grid =
[[ 0.089  0.039  0.057 -0.043  0.070 -0.004  0.016  0.058  0.032  0.039
   0.058  0.030 -0.080  0.068  0.078]
 [ 0.070  0.074  0.006 -0.022  0.132  0.014 -0.020  0.070  0.005 -0.086
  -0.071  0.025  0.104  0.058 -0.011]
 [ 0.072  0.066  0.016 -0.022  0.109  0.011 -0.008  0.060  0.012 -0.046
  -0.033  0.031  0.055  0.058  0.011]
 [ 0.070  0.066  0.016 -0.022  0.109  0.010 -0.010  0.062  0.012 -0.051
  -0.037  0.029  0.057  0.059  0.010]
 [ 0.135 -0.060  0.110 -0.054  0.093  0.032  0.055  0.091  0.086  0.110
   0.204 -0.003 -0.265  0.100  0.179]
 [ 0.109  0.008  0.083 -0.058  0.070  0.004  0.029  0.067  0.052  0.078
   0.122  0.025 -0.168  0.082  0.123]
 [ 0.109  0.007  0.079 -0.056  0.072  0.001  0.030  0.067  0.051  0.080
   0.121  0.025 -0.168  0.084  0.122]
 [ 0.070  0.075  0.008 -0.023  0.127  0.015 -0.021  0.065  0.003 -0.077
  -0.062  0.027  0.090  0.059 -0.007]
 [ 0.089  0.043  0.058 -0.044  0.067 -0.002  0.016  0.059  0.034  0.038
   0.058  0.033 -0.077  0.070  0.077]
 [ 0.116 -0.008  0.086 -0.059  0.073  0.008  0.035  0.070  0.060  0.088
   0.136  0.020 -0.189  0.087  0.134]]
The smallest entry is -0.265
The entry just right of the largest entry is -0.003
Give the entry just right of 0.033.
Answer: -0.077
Give the entry just left of 0.038.
Answer: 0.034

Questions about the array below.
1) What is the entry just left of the largest entry?
2) What is the entry just right of the smallest entry?
3) What is the entry just right of 1.69?
[[-2.07, 2.34, -1.18, 1.02, -0.60, 0.47, -1.39, 0.72, 1.69, -0.01], [-0.79, 6.60, -0.50, -0.05, -0.82, -1.85, -0.06, 4.13, 1.47, -1.54]]
1) -0.79
2) 2.34
3) -0.01

x =
[[ -1  16  16   6  12  13  13  33   5  10   9]
 [ 12   9   5   6  13   7   6   1  14  11  13]
 [  9   8   5   6  13   8   6  -1  11  11  13]
 [  7  14  12   3  11  11  10  22  13  11  16]
 [  6  13  11   3  11  11  10  21  12  11  17]
 [  9   9   6   4  12   8   6   5  13  11  15]
 [  8  23  19   4  12  14  15  47  15   8  11]
 [ 21   7   0   7  14   4   2 -13  20  10  13]
 [ 25   4  -5   6  15   2  -1 -26  23  11  15]]
Indices start at 1.
The entry in the bottom-right corner: 15
Which number is the entry just left of the centre entry? 11
Which number is the entry in the top-left corner? -1
The entry in the top-right corner: 9
The entry at row 1, column 3: 16
The entry at row 1, column 2: 16
The entry just right of the smallest entry -> 23
The entry at row 3, column 1 is 9
The entry directly above the centre entry -> 11
Which number is the entry just left of the largest entry? 15
The entry directly above the largest entry -> 5
The top entry of the column that holds the largest entry -> 33
The entry just right of the largest entry -> 15
Which number is the entry in row 2 and column 3? 5
The entry at row 2, column 1 is 12
The entry directly above 25 -> 21
Which number is the entry in the bottom-left corner? 25
The entry at row 3, column 2 is 8
The entry directly below the centre entry is 8
The entry just right of the centre entry -> 10
Which number is the smallest entry? -26

((-2.61, 2.36, -0.28, 4.24, 1.71, -3.24, -3.25, 1.36), (-2.44, 2.81, 0.45, -6.26, -2.24, 3.08, -1.99, 0.93), (-2.74, 3.89, 0.35, 1.11, 0.93, -3.44, -4.69, 0.25), (1.04, -0.05, -0.50, -6.14, -2.58, 4.61, 1.49, 0.02), (-3.67, 4.42, -0.67, -2.62, -0.56, -0.69, -4.58, 0.91), (-3.36, -0.71, -1.35, -5.12, -2.02, 4.92, 1.20, 1.89), (-5.01, 3.23, 1.49, 1.17, 0.55, -0.90, -3.82, 2.63), (-5.54, 2.85, 0.25, -2.99, -1.14, 2.51, -2.72, 3.12))
The entry just right of 0.55 -> -0.90
The entry just right of -2.99: -1.14
What is the entry just right of 1.11?
A: 0.93
The entry just left of the largest entry -> -2.02
What is the entry just left of -2.58?
A: -6.14
The minimum -> -6.26
What is the entry just right of 1.20?
A: 1.89
What is the entry just right of -2.61?
A: 2.36
What is the entry just right of -3.24?
A: -3.25
The entry just right of 2.51 -> -2.72
What is the entry just right of -3.25?
A: 1.36
What is the entry just left of the smallest entry?
A: 0.45
